Rotation paths and how fast each direction turns (deg/step):
Each turn is a multiple of 5 degrees from 10 to 175, or 0.
Each row of a path follows its step; steps can be skipped.

step 0: [  7  -8 -10 -16 -21 -27  16 -19 -17 -13  44  10  -1  -1  -6 -31 -28 -29
  -3  41  -9   8 -11 -22  -3  -4 -18  19  -8  -8 -32  -4  -8  -2   3  -7
   4  15 -13  36  15 -11 -11 -12   3  12   0   0  -3 -15  46 -22 -37 -37
  19  16   1  -6  -6]
step 1: [-43   0  -4  31  -6  12  -6 -10  -1 -14 -19   8 -13  18   1  30   0 -37
  27  -3   8 -36 -17  -5  -7  14  13  27 -17   5   6 -10  20   6 -30  36
 -19  30  21 -16  31  11 -10  -7   0  12 -13 -15  18  -9  -6 -13  14 -42
 -13  -7  21   8 -15]
step 2: [ 11  23   0 -26  21   3  13  -4 -11  10  14 -20 -10 -18  -5  44  18   7
   4  15 -24  20  10  -4 -18   7  -6  21  -6   7 -26   2  -5  44  24 -15
 -38  10  -3  -1  15  25  32  16 -11 -16   7 -22  34  34  22   0  25  -3
  -7   1 -22 -20 -13]
step 4: [-17   5 -14  20  17  15   6 -22  25  29 -18   5  -1 -26  -6  -3   0 -36
   6 -13   3 -18  25 -26  25  15 -10 -16  17  24  31  21   6  -5   1  18
 -50  43  -1 -40  21  13 -28  19  -6  -2  12   4 -11  14 -15  -1  -4  -7
   6   3 -11  15   4]
step 5: [ 15  16 -16 -41 -20   9 -19   3 -17  13  23 -21   2 -21 -10   9 -25  -3
 -31   5 -23  18  19  -5   1  12  -7 -36  25   4 -16   0  -6  24 -10 -23
   5  21   6  11   8  35   0   2 -12   4 -30  50  37   8   0   4  21   4
  18  -4  13 -13 -27]
step 8: [ 29  -5 -12  16  -8   8 -10  27  -1 -23  47  11 -15 -10 -21  -4  -9   3
 -33  -1 -20   4  10  19 -47 -38  -6   8  -5  27 -34  -2   6 -16 -19  17
  18  12   0   2  11  45 -13 -20   9 -23 -14   1   4  10  -6   0   9  -1
  16 -14  11 -30 -11]
step 9: [  6  -2  -8  16  -8 -10   3   1 -19   9   0  28 -16  -5 -20  18  10   3
  42  -6 -26   8 -19  21  -9 -12  32  26  13   3 -26  15  -4 -42  18 -10
 -38  23  -1  14   6 -13  -9   2 -19  39  20  20 -33  -4  -2 -21 -15 -36
   6   1  -9  25   4]
step 10: [  6   1 -37  -9 -11  23 -25  11   3   3   0   3 -35  -6   7   7  27 -22
   6  40   1   4   1  31  30  23 -26  -1 -28  -3  27 -29  -1  -9  -6  -5
  -1  18  16   3  -8  39  18 -12   4  -7   0  -9  20 -17 -13 -20  22 -21
 -12   3 -46  16 -13]
step 11: [ -1   1  32  10   1  -7 -15  -5 -37  43  30 -14 -25  -9  -9  -3 -10 -10
 -15  33  -7  -2  -1 -25   1 -11 -23  36 -16 -14 -29   1  21 -27  -4   9
  -3   1  -7  17   3  34  -9  -6   3 -34  28   7   9  38   8  23 -14  -4
   7  -8  12 -17  25]
step 15: [-14  42 -21  14  18   2  -1 -10  53  -8 -11   5 -16   4  21   3  24 -32
   0  12  -1  19   8   3   5  -6   2 -17  15  30 -36   1 -28  22 -15  12
  16  11 -12 -26  -8  -9 -10 -10   9  32  17  17 -13  15 -41  14 -22 -15
   1 -11 -25  16  -5]
Speeds:
[ -1  -6   1  -1  -4   5  -1   6   0   8   2  -3   4   5  -3  10 -11   5
  -8   5  -4   8  -5  -1  -5   1 -10   4   6   4  -2   3   5  -3   3  -3
   1  -7  -8   4   5  -3  -2   0  11  -6  -1  -3   1  -8  -2   2  -3  -3
   5   0  -1   2  -3]
130
[-2  7 -2 -8  1  7 -1  6  4  3 -2  4 -1 -9 -4  4  0  8  3 -5 -4  3 -5 -1
 -5  4 -1 -5 -7 -5  6 -5  6  4 10  6 -1 -3  4  9 -8 -5  1 -3 -4  0  4  0
  3  4 -4 -6  0 -9  3 -2  7  1 -3]
95
[  1   1  -2  -7   4  -5   2   7  -1   3  -1  -4   2   9   0  -5   4  -6
   9   3   1   0   5  -6  -6   6   1   4  -2  -6   1  -2 -13  -5  -3   0
   3  -2   0  -2   2  -1   3  -3   8   3   9  -8   5   2  -3   9  -3 -10
   4   2   6  -1  -4]
25
[  1   0  -4  -5  -2   3  -5  -3 -10   7   0  -1   3   3 -11  -3   4   0
   3  -3  -1   4   4  -2   0  -9   7  -6   1   2   2  -3   8   8   1  -3
   8  -3  -6  -3   2  13   0  -3  -1  -7   7  -7   2   1   6   0   4   4
   2   1  -1  -6  -4]
125
[  1   4   4   4   8   0   4   8  -1   7   5   1   2  -1   7  -6  -2  -2
   5   1  -6  -1   0  -2   6  -6   1   2  -6   0  -3   6   6   2   9   1
  -9   3 -10  -5   4   3   8   6  -4   1   3  -4  -3  -1  -2   1   1   4
   9   1   8   5   7]
155
[  3  -1 -11  -1   2  -8   5   5  10  -2   2 -10   6   0  -4  -6  -1   1
   0   3   4  -2  -5   4   5   4  -2  -2  -7   3  -8  -2  -2   4   3  -2
  -2  -5   0  14   5  11  -5   4   1  -1  -1   1   2   5  -4  -3   2   6
  -5   1   0   2  -3]
135

step 0: [  4  19  -3 -12 -13  -6  -9 -11  -8  23  19  35  -2  10 -10   8  -5  -8
 -29   8   8  15 -43   9  33  -8 -26   6 -13  25  14  37 -30   9  15 -35
  19 -20 -22 -18 -23 -23  14  18   0   7  13 -12  26  -9 -15  13 -18   7
 -22  35 -11   4  11]
step 2: [ -1  -3  15  12   7 -24  21 -48  -2  -3   8  -5   0 -45  18  26  20  13
  17 -25 -11  -9   6  -7  24   5  27 -24 -10 -16  -5 -39   9 -16 -22   0
 -39 -27  -8 -40   0 -14  17  10  13   3  11   6  -2 -18   3  26   8 -36
  -4   5   7   2  -4]
step 3: [  4  23  24  -2  -7   7   7 -34  44  -6   6  -8  46   8  -6  15  11  28
 -10 -36  13  -3 -23 -20  14  15 -16  18  23 -10  -7 -10 -23  -7 -32 -36
  15  -7  -8   9 -14 -34 -26 -14  -9  14  -8   9  17   7 -13  10 -41 -11
   5   9  -4   6   3]
step 4: [-21  -6   2  19  -9   0   2   2  30 -18  20  -3 -20 -21   4  10   5 -21
   0 -18 -40 -17 -25 -21 -14 -15   0  13  -7   0 -23  24  14 -22   3   1
  51 -15  19  43  -3 -38  -1  -1 -26 -20  -6 -15   6  14 -21  -9  -1  -5
  -9 -23   7 -37  18]
step 6: [-16   9  13   3  -4  -6 -14 -17 -29  -6  -5  44  40 -22 -16  -1   3   9
  14  13  24  17  10  20  -8  12   6  15  26  -4  25  -7 -12   1  -1 -25
  34 -11 -11   6   4 -19  -3  21  18  13   7 -17  12   9   2  12 -32   3
 -57 -15   2  44   2]
step 8: [-26  11   5  19  19 -10   7 -24  10   9  23 -37  -6  12   0  23  -7   6
   4  -5  -6  -9 -17  25  19  31   5  -8   0  -2  -2  26 -18  -7  10 -50
 -29 -13   2  15   9 -34  19 -15  18  12  -5 -20  -7 -27  31   8  23 -31
  16  42  -4  -2  11]
step 9: [-12  15  -9   3  11  -3 -47  -4  28 -19   6  11  43 -21  -6   5  38  15
 -15 -33 -12  -3  -3 -20   3 -11 -15  -4  17 -10  23   0   4  30  10 -16
   1  -4  -5  -9  32 -47 -13  -4   3 -13  30 -23  -7  -7   2 -16  19 -19
 -23  -5 -20  -5  34]
step 13: [ -1 -27  -7   0 -20   4  29  -9  -4  18  10 -25 -10 -19   1  19  43 -29
  17 -29   0  11  29   3   5  17  23 -13   8  -3 -23   1   2  15 -15 -13
  30 -41 -11 -23  11 -11  43   1  20   9 -23 -24 -25  11   3  17   4 -18
 -27   8  28  -3   2]
step 14: [ 13 -23   6   2  20  -6 -13 -37  16  22  22  -2  49   4   2  10  -1  25
   4   9 -38  -1  25  26   5  12  23 -26  20 -19  -6 -14 -18  14 -15  -7
  20 -14 -21  24  19 -39   5 -20   3  21   1  15  17   5  18  -9 -38 -13
  22  17   0  -2  -1]
step 15: [-50  -3 -30  23  -5  -2 -25 -14  33 -21  40  10  12 -16  10   7 -24  -9
  -1 -13 -27 -20 -23 -17  -9   8   8  -4  28   1   1  -3  -9 -28  19 -41
  19   3 -15   0  28 -15 -10   1 -16   2   5  13  -2   5  -2   4   2  28
  10 -42 -16   7  -8]
Speeds:
[ 11  -4  -2   6  -4  -3  -2   3   1   1  -4  -6   0  -8   3   9   0  -5
  -2   1   2   2   2  -8 -14   5  -2 -10   5   5   3   7   8  -9   7   4
   2  -5   1   2  -4   0   1   0   2  -3  -2   0  -3  -3  -6   3   0  -2
   5   3   1   5  -1]
125
[-3 -3 -2  3  1  0 -4  0 -2 13  1  7 -7  3 -7 -1 -1 -4  1  0 -4  5  4  6
 -4  4 -1 -6  1  0 -2 -1  5  0 -6 -8  1 -5 -5 -1 11  5  5 11  7  1  0  5
  7  5 -2  1  0  4  3 11 -3  5  7]
55
[-5 -2  4 -1 -2  1 -7 -1  3 -2  0 -3  1 -4  6  5  8 12  8  2 -2  0 -3  0
  6  4  2  0  3  4 -8  8 -2  3  4  0 -9 -3 -5 -5  3  2 11 -1  5 -1 -2  5
 -6  8  3 -7 -7 -3  7 -1 -2  5 -2]
60
[ 3 -5  9  2  2  0 -6  1 -2  4 -2 -2 -6 -2  3 -4  4  4 -2 -2  4 -8 -1 11
 -6  1  1 -2  4 -3 -3 -2  6  4  4 -6  6  8  2 -2 -9 -5 -8 -5 -2 -1 10 -2
 -5  8  6  3 -7  3 -2  5 -8  0  2]
135
[ 0 -3 -3  6 -4  1 -6  9  1 -7  4  2 -2 -4 13 -2  1  2 -3 -6 -7 -1 -1 -2
  1 -3 -4  7  6 -7  1 -4 -5  3 -4  1  4  2 -8  7 -6  1 -1  3  8 -3 -2 -7
  8 -4  0 -4  3  5 10  6 -3 -1  0]
65
[ -6   9  -2  -3   1  -8  -3   2   5   1  -6   6 -12   1   0  -5   4 -10
  -1  -3   2  -2   1  -6   2   2   2  -8  -3  -3  -2  -2  -4  -7   3   0
  -3   6   0   6   0  -7   4  -6   8  -3   4  -2  -4   0   8  -7   4  -2
   0  -2   2   8  -4]
100
[  8   5   2 -13   5   5  -3  -3  -8  -5  -4   1   1   2  -2   4   4   0
   3   6   2   3  -3  -2  -5  -1   0  -1   5  -3   1   5  -8  -1   0  -3
  -2   0  -3   1   7  -9  -9  -4  -3   6  -1  -6  10  -5  -1  -9  -7   4
   4   7   0   6   4]
130
